Each named move below is a turn or a mirror, shown by a few rows before and after it. Which moves, in which order, take the first row of each later pair to the second? The first pair is answered.
Zal (before -> after):
[ 22.2  65.1 -40.8 -37.5   2.5   9.5  -1.3 -25.1   8.9  25.1  54.2 -37.1
 -57.6 -20.4  -4.1   5.0  18.4  -8.0  10.5]  ->  [ 21.6  56.5 -38.4 -40.5  22.6  15.1 -22.1   1.6  -7.7  19.0  50.0 -49.2
 -45.9 -22.0   4.9  30.3  11.3 -36.8   7.1]
[  6.0 -33.8  38.9  44.5 -27.1  -9.8  52.7 -20.2  27.7  -9.1   0.6  32.4
  52.9  12.0  43.9 -16.1 -19.8   5.0 -39.9]  ->  [ 10.8 -38.2  41.2  40.1 -11.5  -0.2  37.7   3.7  10.1 -16.6  -6.8  24.1
  67.2  12.0  51.9  12.9 -26.8 -19.0 -42.7]
[ 28.7  41.8 -12.5   0.9 -26.5   5.9  45.2   0.2 -18.2   1.2  17.7  10.4
  -6.9 -33.3  -1.1 -12.6   2.0  24.6   4.6]  ->  [ 27.7  28.9 -17.2   0.5  -6.3  22.5  25.1  36.4 -38.1  -9.2   7.3  -3.0
   3.7 -30.5   0.4  19.8  -2.2  -9.1  -6.1]
[ 17.0   3.8 -25.3 -10.1 -18.1  -4.6  -8.4   1.7  36.7  14.6   7.0   9.3
   7.4  10.3  -6.2  15.7 -19.2  29.0 -44.6]  ->  [ 17.1  -3.5 -21.9 -12.9  -8.7   2.0 -15.8  19.2  25.7  14.7   5.9   6.0
  16.6   7.1  -7.4  32.6 -26.0  18.4 -44.2]
kuni (before -> after):
[-23.0 -27.3  22.8   0.6   4.8  -9.0   0.7 -24.7  20.5   8.4 -20.1   7.5
  18.2   4.5 -18.6 -21.4 -14.4  34.9  13.5]  ->  [-31.3 -33.3  19.7 -13.8  16.0  -4.2 -19.4 -29.7  19.4  10.6 -16.3  -0.8
   2.1   8.6 -10.5 -16.2  -7.4  11.0  15.1]
[ 10.5  34.5 -36.1  -7.8  23.8  11.9  -9.9  15.0 -37.5 -19.1  16.0 -24.1
 -11.5 -22.3   3.3  27.1  16.9 -38.6   4.8]  ->  [ 20.3  50.8 -37.4  15.4   4.4   7.6  24.0  16.4 -41.3 -21.8   9.7 -13.0
   3.4 -32.1  -8.8  19.5   8.2  -3.7   2.6]
[  1.6  -7.0   4.1 -13.1  -5.8  -8.4  -4.3 -25.1  32.7   6.3   9.0  -8.7
 -10.4  -3.3   9.5  -4.2   2.9   0.2  -6.0]  ->  [  5.9  -5.1  -2.1  -9.7  -0.3  -5.8  -5.1 -29.6  23.3   8.6  13.6 -11.6
 -20.1  -8.0  10.1  -7.9  11.7 -16.8   0.7]
[-16.3  -3.8   4.7  -2.0  20.4   0.1 -18.7 -25.9  -5.7   0.3   7.7  12.6
 -27.9   3.2  -9.4  -8.4  20.3 -27.4  26.3]  ->  [ -4.1   8.7  -4.9  15.6  13.6   1.1   1.1 -23.4 -10.7 -11.5   7.7  20.4
 -26.1  -6.4 -15.2 -10.4  22.8 -14.3  28.5]
gifes (before -> after):
[ -1.0  17.9 -23.6   4.7 -27.0 -16.9   5.2   6.3  14.6   8.0  12.6 -37.7
  38.5  15.9 -10.5  27.1 -20.2  38.7   3.2]  ->  [ -5.3  16.2 -22.0   5.1 -36.1 -23.6   8.0 -29.9  24.4  14.8  16.4 -29.6
  10.8  15.1 -10.9   5.1   8.3  38.5  17.4]
[  8.7  21.5  -8.2  21.7 -35.3 -18.4  39.4  39.2 -19.8  -4.8   9.4  15.1
  45.0 -10.4  35.8  28.8 -40.6  29.1 -54.5]  ->  [ 13.9  60.0 -32.1   8.6 -51.6 -27.9  51.7  10.5 -12.7   8.7  32.0   5.7
   9.9 -15.5  20.7   3.0 -22.4  44.0 -31.4]
[  0.8   1.7  -3.8   6.5  -1.8  -6.6  -1.3  -2.2   7.2   3.5   4.4 -11.6
 -11.2  -6.1  10.5  -3.6 -21.3  20.4  -4.6]  ->  [  0.8   0.6   1.4  10.0  -6.6 -10.8  -1.8 -16.3   5.1   2.4   2.2 -11.1
 -11.4  -9.7  12.7  -5.8 -15.0  16.7  -2.6]

Each pair is 2 to 3 moves apart.
[ -1.1 -16.5  -0.2 -22.9  -0.8   0.6 -14.9 -19.5  27.3  19.3  23.8  -8.5
 -20.9  13.2  10.1  -8.1  12.3 -29.2  -3.2]  ->  [ -6.8 -29.8  14.2 -16.3  -5.2  -5.2  -8.7 -18.6  37.2  13.4  19.1   2.6
  -8.8  14.2  13.0 -14.4   3.4 -21.5 -11.3] => gifes Zal
[ 16.0  11.4 -22.1  20.2 -15.0   3.2  43.1  27.6 -25.9  -5.1 -16.6   7.6
  22.8  -4.5   8.1  12.0  -5.2   6.2  -4.8]  ->  [ 19.9  28.6 -34.1  14.8 -13.2   8.3  39.7  25.8 -28.7  -6.3  -8.3   0.8
   5.4  -9.9   1.4   9.2   3.4  -5.4   2.0] => gifes Zal
[ 13.1  59.9 -27.2 -29.3  -7.5   8.5  37.6  29.7 -15.7 -10.9  -8.7   2.2
  28.9   8.2 -26.0  13.0 -14.2  27.1   6.9]  ->  [ 17.8  51.0 -23.7  -9.1   7.1  19.7  36.5  35.6 -41.7 -29.5 -18.0   7.4
  33.5   0.1 -16.0  26.1   0.5 -11.2   6.9] => gifes Zal kuni
[-14.1 -17.6  34.2  10.4 -10.1  17.4  15.6 -18.0   5.9   6.3 -23.4 -22.7
 -15.6   1.1  17.4  -5.3  34.0 -32.0 -26.7]  ->  [-25.4 -11.6  31.0  -5.2 -25.8   6.1  20.5 -22.7  30.3  12.1 -14.1 -28.6
 -17.5   5.5  13.1 -16.7  19.8  -1.2 -25.1] => gifes Zal kuni
[-16.5 -34.1  14.3 -23.3  17.2 -15.8 -42.2  -2.4  30.0  -2.4 -11.1  17.7
  23.3   0.7  27.8  -6.5  12.0 -42.4   0.5]  ->  [ -2.3  11.6 -12.3 -47.2   0.3 -15.5 -21.1  51.1  26.8  -6.0  -6.1  -6.3
  32.7  -8.5   9.0  14.7 -29.5   7.7 -10.4] => Zal gifes gifes
[ -2.4  -5.6 -11.2  12.6 -23.8  -3.1  21.0  43.0 -13.1 -20.4  -3.6  25.1
  21.0 -16.4 -32.3  -5.1 -43.2   1.0   8.1]  ->  [ -1.0   1.9 -16.9  16.7 -33.9 -11.8  24.2 -11.8   0.9 -13.9  12.2  31.4
  -8.7 -17.7 -35.5 -41.3  -7.1   1.8  29.3] => gifes gifes
[ 35.1  -5.5  -3.2  19.3  19.0  10.3  -6.0  33.5 -53.2 -13.9   5.3  -1.5
  21.3  -4.9  24.0  43.8   7.7 -61.1 -26.6]  ->  [ 18.0 -24.4  13.0   7.9  20.1  10.9 -12.9  43.6 -31.9  -5.4   2.5  -7.8
  36.2   5.4  31.7  51.2 -15.4 -52.7 -37.8] => Zal kuni Zal
[-13.3 -35.3  19.5  -5.7  -0.7 -13.1   0.4  14.7  10.9   1.5  -4.8  11.4
  27.4  24.7  16.0  11.6 -33.4  -0.7 -26.4]  ->  [-21.1 -26.4  14.8  -9.0 -12.3 -19.5  -2.4 -33.2  37.3  16.4  13.0  14.9
  -2.1  27.0  15.9 -28.4  -5.8   8.5  -8.2] => kuni Zal
[-26.8  -7.3 -14.5 -38.1  -0.4   4.8   7.0  37.6 -28.7   6.5  19.5   0.1
   4.6   9.5 -16.5  30.3 -20.2   4.5  -9.1]  ->  [-28.5 -25.5  -5.4 -28.2  14.4   2.1 -11.9   8.8 -40.5   2.7  16.5   7.4
 -13.2  10.4  -7.1  14.0  15.7 -34.5   9.8] => gifes gifes Zal
[-23.8  -7.5  11.3 -28.6  22.4  -9.8 -22.5  21.0  20.3   8.2  -7.5  -2.0
   8.5  10.9  -5.7  -5.8 -32.8  29.0   0.1]  ->  [  3.4  26.6 -23.2  -0.1  38.0   5.0 -10.8   5.3 -33.9 -13.5   1.2  -5.4
 -11.4 -11.0 -13.5  -1.5  17.9 -11.0  25.4] => kuni kuni kuni
[ -9.4  -5.7   1.6 -43.9  22.4  35.1 -50.5  45.3 -12.2 -13.8   8.5  -9.5
 -12.1  19.7   5.1  11.2 -20.7 -58.7  16.4]  ->  [-11.1  13.0 -10.3 -42.3   5.7  27.5 -41.8   1.4   0.8  -5.5  32.4 -10.2
 -52.5  14.5  -8.6 -22.4   3.7 -59.8  35.4] => gifes gifes
[  1.6  -6.8   2.6  31.8 -30.4 -13.5  31.1 -43.4   8.6  -2.0   3.5  20.8
   3.9   5.6   0.7 -18.9  16.1  27.3  -5.9]  ->  [ -1.5 -34.8  18.6  36.1  -3.4  -2.5  18.8   6.2  -8.4  -5.5 -20.8  18.4
  39.9  10.8  14.4  15.7  -7.1   0.1 -26.4] => gifes Zal
[ -7.4 -13.2  14.0  21.6  28.7   6.5 -11.2   6.8  -2.2 -15.7  -9.6   9.6
 -11.0  -3.3 -13.0  12.5  13.7 -31.6   0.7]  ->  [ -4.0   0.3   8.0  35.3   1.9   0.8  11.3 -13.6  -2.1 -16.9  -3.3  17.7
 -17.4 -10.1 -20.8  -8.5  21.1  -3.8   5.7] => kuni Zal
[ 22.7  18.2 -24.7 -53.8 -40.6 -16.5   5.1  37.6  -2.1  16.7   0.7 -26.0
  13.5  13.1 -20.3  18.5 -23.4  39.1 -18.8]  ->  [ 10.3   5.4 -23.4 -75.9 -25.9 -19.6 -29.7  17.7  11.9  25.7  12.0 -37.5
  -8.9  12.6  -8.3  13.0  -3.8  16.8  -5.6] => kuni Zal kuni
[ -1.8   9.8 -38.2  13.4 -17.7  -7.8  17.2 -42.6 -29.8 -28.3  11.8   4.4
 -11.7   8.2   2.0  -6.8  30.1   2.4  24.4]  ->  [  1.4  11.5 -38.5   4.1 -10.3   5.6  10.0  17.7 -42.2 -39.3  -6.5  -8.6
  24.6  11.0   1.2  33.6 -16.2  10.2   4.6] => gifes gifes gifes
[ -0.7 -54.9  39.8  13.8  10.5  -2.1  29.1   6.2  20.9 -30.2 -36.9  39.7
  36.8  -3.0  16.8  23.7 -25.1  10.4 -14.5]  ->  [  7.1  -4.9  -0.5 -35.4  20.7   8.0  12.2  52.5   8.0 -28.3 -12.4  -7.4
  23.3 -10.1  -1.1  50.7 -57.1  20.5 -16.4] => kuni gifes
[-12.9  41.7 -24.2 -19.1  18.9  -6.7 -10.9 -29.8 -15.0  -1.9  -3.6 -34.4
 -39.2  -3.0 -40.8 -18.9  39.9   3.3  42.7]  ->  [ -5.3  40.5 -12.7   1.1 -12.5 -18.8  22.5 -18.8   0.0  -2.1 -10.3 -14.3
 -14.2   2.8 -51.2 -33.8  12.0  61.1  29.8] => kuni kuni
[  2.6  -9.4   1.3  28.5  -3.0  -4.5  -1.1 -16.3  24.1   4.6   5.1 -21.2
 -26.7  14.7 -27.0  -1.7   7.3   1.0  42.2]  ->  [ 12.0  -5.6  -4.6  36.7  -6.6   0.6  11.5  -7.5  11.8  -8.5  -1.2 -23.7
 -23.7   9.3 -29.3   6.8  14.8   2.8  36.8] => Zal kuni Zal
[  5.6  21.6 -24.4  18.5 -12.0 -12.5  16.0 -35.8  12.7  -3.1  30.5 -34.1
 -32.1  -5.2  20.2   2.8  13.5   2.1 -15.5]  ->  [  9.4  -5.8 -10.1  23.1  13.5   1.2   0.1  13.5  -4.3 -19.3   7.4 -31.8
   3.4  -3.2  37.3  39.1  -7.3 -27.0 -29.7] => gifes Zal gifes
[  6.7 -13.5  -4.9 -22.7  34.1   4.2 -41.2  13.8 -19.3 -19.1 -18.8 -22.8
 -14.8  -8.5 -18.4  27.4  -3.1 -48.5   7.0]  ->  [ 15.2  15.5  -4.8   0.6 -23.1 -17.7  22.0 -38.3  11.1 -16.8 -14.0   7.2
 -22.6  -7.2 -40.0 -29.8   3.1  43.3  11.4] => kuni Zal kuni
[ 11.9  15.4 -14.9  19.2  -7.9  -9.7  22.6 -33.0  -6.4   1.4  14.5 -11.0
  -9.8  -8.1   3.9  -9.8  27.0 -29.3  -6.6]  ->  [ 11.0  12.0  -5.9  29.0 -20.0 -16.3  36.7  -5.5  -1.4  -3.1  -2.8  -2.7
  22.4  -4.9  -2.2   2.4  -5.0   8.2 -26.8] => Zal kuni kuni
[ -9.5 -13.3   9.7  17.4  27.1  21.3 -15.4  -2.8 -19.8 -25.0 -30.4  -0.9
   1.5   0.6  -4.3  14.6  35.7 -31.3  11.6]  ->  [ -2.8   4.5   6.2  41.5   0.8   8.9  19.4 -25.6 -10.8 -20.5 -26.5  16.9
  -8.0  -2.3 -21.9  -9.1  36.1   7.3  15.0] => kuni Zal
[  1.2  14.8   3.9   4.2 -43.2 -17.6  24.1 -11.0  41.7  32.8  16.8   7.5
   4.5   4.7   4.5 -24.8 -17.9  46.3 -11.9]  ->  [ -9.1 -17.9  14.0 -31.1   6.1   4.5 -37.2  43.9  21.7  32.0  10.3 -21.0
  13.3   7.1  26.8  22.5 -24.2 -18.8 -24.7] => kuni Zal
[-25.3 -22.3  16.1  -0.1   6.6  -6.8 -41.6 -48.1  23.0   5.5 -17.7   8.8
 -40.1  15.8 -41.9 -31.3  11.8 -15.2  28.9]  ->  [-23.8   1.4   9.3  -4.0 -18.0 -10.5 -11.1 -15.2  39.5  12.8 -16.9   6.4
 -16.0  16.8 -54.4 -29.3 -34.8  50.0  11.6] => gifes gifes Zal
[ -0.7   5.9  16.9 -45.2  23.4 -17.3 -39.1  32.1   5.0   4.2 -13.8  -9.2
  -1.3 -28.7  18.7  39.8 -48.0 -14.8 -45.6]  ->  [ 27.2  39.5 -10.7 -21.3  30.1 -13.7 -18.8  24.3 -31.2 -20.7  -6.3  -6.3
 -14.2 -46.4  12.4  42.3 -17.6 -33.8 -30.2] => kuni kuni
[-22.9  17.8   3.2  25.3 -17.1  -7.2  34.3 -22.3  11.9  11.0 -27.6  50.4
  15.6   6.6 -16.9 -21.6   9.0  37.3   5.6]  ->  [-33.3  14.4   2.1 -17.9  -8.4  -1.8  15.2  21.4  22.0  24.5 -28.9  25.0
  27.1  16.3 -15.0  11.7 -36.3  49.3  -9.2] => kuni gifes gifes
[ -8.8  -3.5  18.8  22.4  -0.4  -4.7   7.5 -12.7  10.7  -4.4 -34.9   3.2
   2.9   8.9 -39.0 -13.4 -15.2  49.1  13.1]  ->  [-25.5 -25.9  20.5  -7.0  34.3   9.0 -35.5   8.3   1.4  -4.4 -31.7 -16.5
   0.0  13.2 -18.5  15.4  -7.3 -11.7  15.5] => kuni Zal kuni
[-17.8  14.8  27.8  21.1 -21.8 -30.0  33.5  -3.4  42.9   0.1 -11.0  13.1
  24.5 -10.8  17.7 -64.6  37.5  36.1  26.8]  ->  [-28.1 -25.8  51.1   2.6  -5.4 -25.1   7.0  37.8  48.6   4.7 -27.1   5.5
  51.2  -5.7  32.0 -31.7   3.7  24.0   6.7] => kuni gifes
[  3.1  13.9   0.5  -9.4 -12.0  -5.2  -6.5   3.3  13.8  10.2   0.7  -5.1
 -20.9  -0.2   3.1  -4.4   6.8  11.8   0.4]  ->  [  5.1  -2.4  12.5  -6.5  -0.7   0.5  -5.8  22.3  11.2   7.2 -11.7  -2.3
   4.2   4.1   7.6   6.1  -4.5   7.6 -11.1] => gifes gifes gifes
[ -1.3  26.5 -17.1  -1.2 -32.4  -0.9  21.5  -3.1  24.5   3.0   4.9   3.5
 -19.2   4.4 -26.1 -20.3 -17.2  65.0 -10.3]  ->  [-25.7 -26.1  20.8  -9.3 -23.5  -3.4  -6.6 -38.1  46.0  18.3   0.5  11.5
 -27.6  23.8  -7.9 -32.8  -0.9  38.2  -9.7] => gifes kuni
[-10.7  18.5 -26.6  15.0 -20.0  -4.4  41.2 -17.3 -20.1  -3.8   4.0  30.2
   2.7 -22.5 -25.2 -19.3   5.1  18.9   4.7]  ->  [-49.2 -27.8   4.7 -38.1  -3.0  -4.2 -21.2  -8.3  23.9  24.7   8.4   6.7
  -2.5   3.2  -5.6  -5.0 -10.3  -2.0  -3.9] => kuni kuni kuni
[ 16.6  42.9 -28.9  11.7   6.6  12.7   5.5  26.6 -24.7 -10.8  -6.4 -14.4
   0.3 -10.8 -29.7  16.8 -13.6  14.9  20.6]  ->  [ 11.7  19.1 -11.5  25.1  -7.3   1.2   8.5 -39.8  -0.9  -2.5  -1.2  12.8
 -18.3  -2.1 -24.2 -28.9  20.9  16.0  30.9] => Zal gifes
[  1.8  46.7 -52.6  -1.0  17.8  -1.9  -3.7  46.2 -24.9  -1.4   5.1 -22.8
  19.9 -14.0  -6.9  30.6   7.7  -9.5   1.7]  ->  [  3.5  48.8 -51.3   9.1 -17.2 -13.6  30.1  15.2  -3.0   8.0   8.1  -7.9
  19.1 -11.1 -17.3  -2.9   0.6  44.2  -0.5] => kuni Zal
[  3.9 -31.8  40.2  33.5  -7.4   0.5   9.8 -20.0  -2.0  -6.6  -7.1  56.1
 -11.1  10.9 -28.8 -35.6   1.1  39.9  25.6]  ->  [ -8.1 -54.2  50.9  14.5  32.1  16.3 -31.3  30.0 -19.2 -10.9 -18.2  35.8
   6.1  13.3  -9.9  10.1 -19.2  -5.5  15.6] => kuni Zal
[-15.1 -16.8  13.4  -6.6  48.0  16.0 -22.3   6.9 -16.9  20.8  -1.4  -5.8
  22.5  12.0  -2.8  -4.4  13.7 -18.5  11.9]  ->  [-10.0  19.6 -12.2 -16.8  38.2  18.6 -20.9  14.4 -23.9  22.9   7.7 -23.0
  12.2   7.4 -15.7  -6.4   8.3   0.4  23.6] => gifes gifes
[ -7.3  32.0  -0.1  -1.2   9.9  20.6 -22.9  42.7 -25.0  -0.2 -19.1 -15.2
   6.7  -4.4 -31.4  14.0 -56.0  37.1  -2.7]  ->  [ -5.3  38.7 -12.3  -5.3  17.0  23.6 -35.5 -20.0 -19.8   3.6   6.2 -18.0
 -52.3 -12.9 -28.7 -22.8   4.4   2.2  35.5] => gifes Zal gifes
[  7.6   2.8   8.0  22.1 -11.2  -2.1  -1.5  32.3   9.9 -12.5 -16.5   2.0
  28.9   2.0  -5.4  16.3 -19.9  21.0  -9.1]  ->  [  5.7  22.4  -2.5  22.1 -24.3  -5.6  -0.9 -18.2  19.8   0.3   5.0   1.7
  -7.4   4.4 -17.0 -12.5  13.7  28.5  16.7] => gifes gifes
[ 23.3  11.7 -14.8   8.6  12.2   6.2   5.9  -9.2 -41.2 -23.4   5.4  -6.7
 -10.6  -0.6  -2.4  -4.4  38.0 -30.2   0.0]  ->  [ 28.8  14.2 -16.6   3.9  13.2  10.8   4.4  14.6 -43.9 -21.2   2.2 -12.0
   0.8  -2.4  -5.4   7.2  26.5 -26.1  -5.8] => gifes gifes gifes
[-28.4 -26.2  39.0  21.2  21.5   1.8 -29.4  17.7  -9.2 -12.5 -44.0   1.8
   9.1 -24.5 -15.8  19.0 -14.9   1.3  14.9]  ->  [-27.8  -0.6  24.2  19.7  -1.9 -13.4  -9.6 -27.7  20.0   4.5 -28.6   2.2
 -19.0 -24.4 -32.5 -23.5  -5.3  46.0  32.6] => gifes Zal gifes
[ 20.4  11.0  -3.8  10.9 -23.3  -4.4  40.7  69.3 -11.8  -5.8 -13.9   1.6
  54.0  -4.3   2.1  37.3 -52.8  39.4 -46.2]  ->  [ 15.4  28.2 -12.6  22.3 -50.1 -28.9  47.9 -64.9  18.4  17.0  23.9  14.0
 -30.5  -7.8  -6.3 -55.6  29.9  41.5   1.2] => gifes gifes
